rotation steps, each row followed by its count of steps
The counts run from 0 to 314.
[113 138 112 125 130 129 115  92  79 140 109 116 165 100 144 101 105 147
 181 126 150 120 150  57 110 133 119  96 167 115 115 128 150 166]
96
[106  97 110 123 114 118 148 120 173 140  97 120 144 116 170 111  89 143
 148 168 206 140 120 100 115 115 129 100 143  98 114 112 153 156]
24
[ 82 113 130 100 135 119 124 125 115 159 108  86 191 110 109 154 120 103
 115  83 118 153 180  79 138 134 149 121 120 114 116 115 158 130]
63
[ 84  91 132  93  87 130 114 110 119 128  93 135 156 102  90 146 103 136
 120 134 128 126 153  79 102  86 142  77 160 113 121 137 167 154]
172
[ 97  97 121  59 104  89 141 116 100 142 140  93 168 114 138 168 148 121
 131 137 149 140 142  58 136 146 143 119 143 148 123 137 152 123]
278
[103  88 140  82 127 108 128  98 161 130  72 111 119 106 140 101  90 158
 148 175 177 130 123  91 126 111 142  97 123 128 118 128 126 158]
22
[ 85 104 118  70 129 109 132 135 139 128  93 111 152 127 125 162  98 112
 115 126 159 171 153  97 183 102 152 120 122 121  86 143 152 136]
48
[110  95 117  89 111 116 119 100 166 142  75 114 137  97 154  94  92 155
 135 163 192 124 132 112 108 125 140  80 123 129 138 113 123 146]
21
[102 122 103 112  94 109 131 126  90 120 128 145 158  93 141 131  79 133
 147 135 162 131 163  75 121  99 129  75 134  83 114 137 159 153]
184
[ 92 104  90 103 124 119 106 153 138 149 105 116 163 132 149 161  86 116
 117 131 173 158 172 106 178 146 150 108 110  91  95 118 147 118]
50
[ 96 112 146  91 123  98 145 146  82 126 134 113 166 121 133 162 114  93
 165 117 141 122 135  95 162 140 142 123 168  98  91  96 173 139]
293
[101 103 147  84 118 115 141 110 153 117  74  95 165 144 108 150  98 108
 148 137 131 154 122 117 165 112 158 111 139 123 107  66 171 133]
147
[ 88  99 118  78 123  93 168 131 157 147 118  84 170 116 143 153 120 110
 108 126 176 174 140  83 137 114 141 131 117 120 114 132 158 130]
45
[ 97  68 125 114  87 110 126 143 124 163 124 121 147  90 142 146 105 149
 135 156 165 107 156  79  88 135 133  88 139 113 157 124 161 141]
178
[ 97 118 111  87 107  92 141 164 102 135 123 140 150  88 166 136  80 123
 142 136 194 123 151 113 138 101 124  82 144 106 126 135 151 150]
192
[ 90 121 132 106 135 140  81 119  80 144  75 123 161 102 106 126  93 142
 165 110 119 109 173  93 134 119 134  85 164 141 129 125 148 160]
84
[100 113 103  77  98 104 120 135  93 149 144 109 186 110 149 156 136  94
 120 105 158 123 159 100 130 176 147  99 144 119 126 101 150 111]
287
[105 115  96  82 124 131 104 119 132 148 114 127 157 120 174 120 136 121
 131 133 211 116 119 106 130 154 124 113 195 123  84 132 134 142]
116
[ 90 136 114  89 145 106 139 140 112 152 130 118 174  94 160 115 116  88
 122  80 185 133 151 103 128 134 128 114 154  84  86 132 140 148]
206
[ 97 129 123 117 127 122 107 130  92 156  90 102 188 104 128 132  87 127
 156  95 127 131 184 108 137 135 142  85 117 132 155  85 155 132]
75
[110 103 125  77 140 105 122 120 116 133 105 118 128 114 172 119 115 143
 175 164 198 112 112  92 156 145 127 118 182 141  94 135 127 150]
113
[ 98  99  83 124 109 172  91 102 159 157  74 114 173 135 134 133 117 153
 126 133 164 141 147  90 110 132 132  99 166 145 124 126 156 137]
251
[105 107 115 102 124 131  98 108 101 169 108 110 154  94 155 103 129 156
 160 133 169  92 148  75  91 158 122  95 172 143 139 135 131 152]
98
[ 88 120 118 102 121 117 120 138 117 164 105  89 198 109 127 147 111 104
 117  82 134 148 184 109 136 145 147 102 109 125 143  94 157 118]
64
[ 80  81 148 123 144 125 111 170 112 169  92  99 158 121 123 170  94 123
 155 120 132 119 168 104 160 136 142 131 151 121 128 105 170 138]
69
[ 92 103 163  82 175  83 135 141 113 155 104  89 136  96 155 116 105 111
 159 119 170 117 144 100 161 154 139 135 133 106  98 118 126 154]
212
[110 132 111 140 125 132 103 123  81 157  99 110 176 101 143 114  88 148
 182 117 140 112 172  87 119 143 128  88 143 118 150  98 151 148]
86
[ 91  86 121 127  79 130 141 140 143 149 110 123 171 109 126 153  97 132
 128 135 152 124 142  99  89 104 131  83 165 110 145 103 189 145]
170
[ 80  73 128 106  79 137 111 137 134 147  97 135 155 107 109 153 102 140
 111 142 143 115 153 102  97 101 134  83 171 120 137 126 171 145]
171
[108  99 104 132 127 147 118 120 159 150  65 102 157 140 149 131  84 163
 171 159 172 146 135 106 140 120 132 105 149 146 144  93 166 146]
247
[100  93 115 119  94 147 108 104 159 150  93  98 183 133 116 144 118 112
 111 119 132 133 149 108 112 160 161  96 137 100 120  64 164 117]
152
[ 93 116 144 107 137 101 145 148 104 148  96  83 181 113 123 156  84 115
 164 108 123 151 166  99 165 117 145 116 114 128 141  90 173 135]
67
[102 106  86  79 102 135  96  87 115 123  90 120 157 129 120 149 113 156
 133 156 148 152 154  64 149 118 143  90 142 149 113 150 141 134]
263
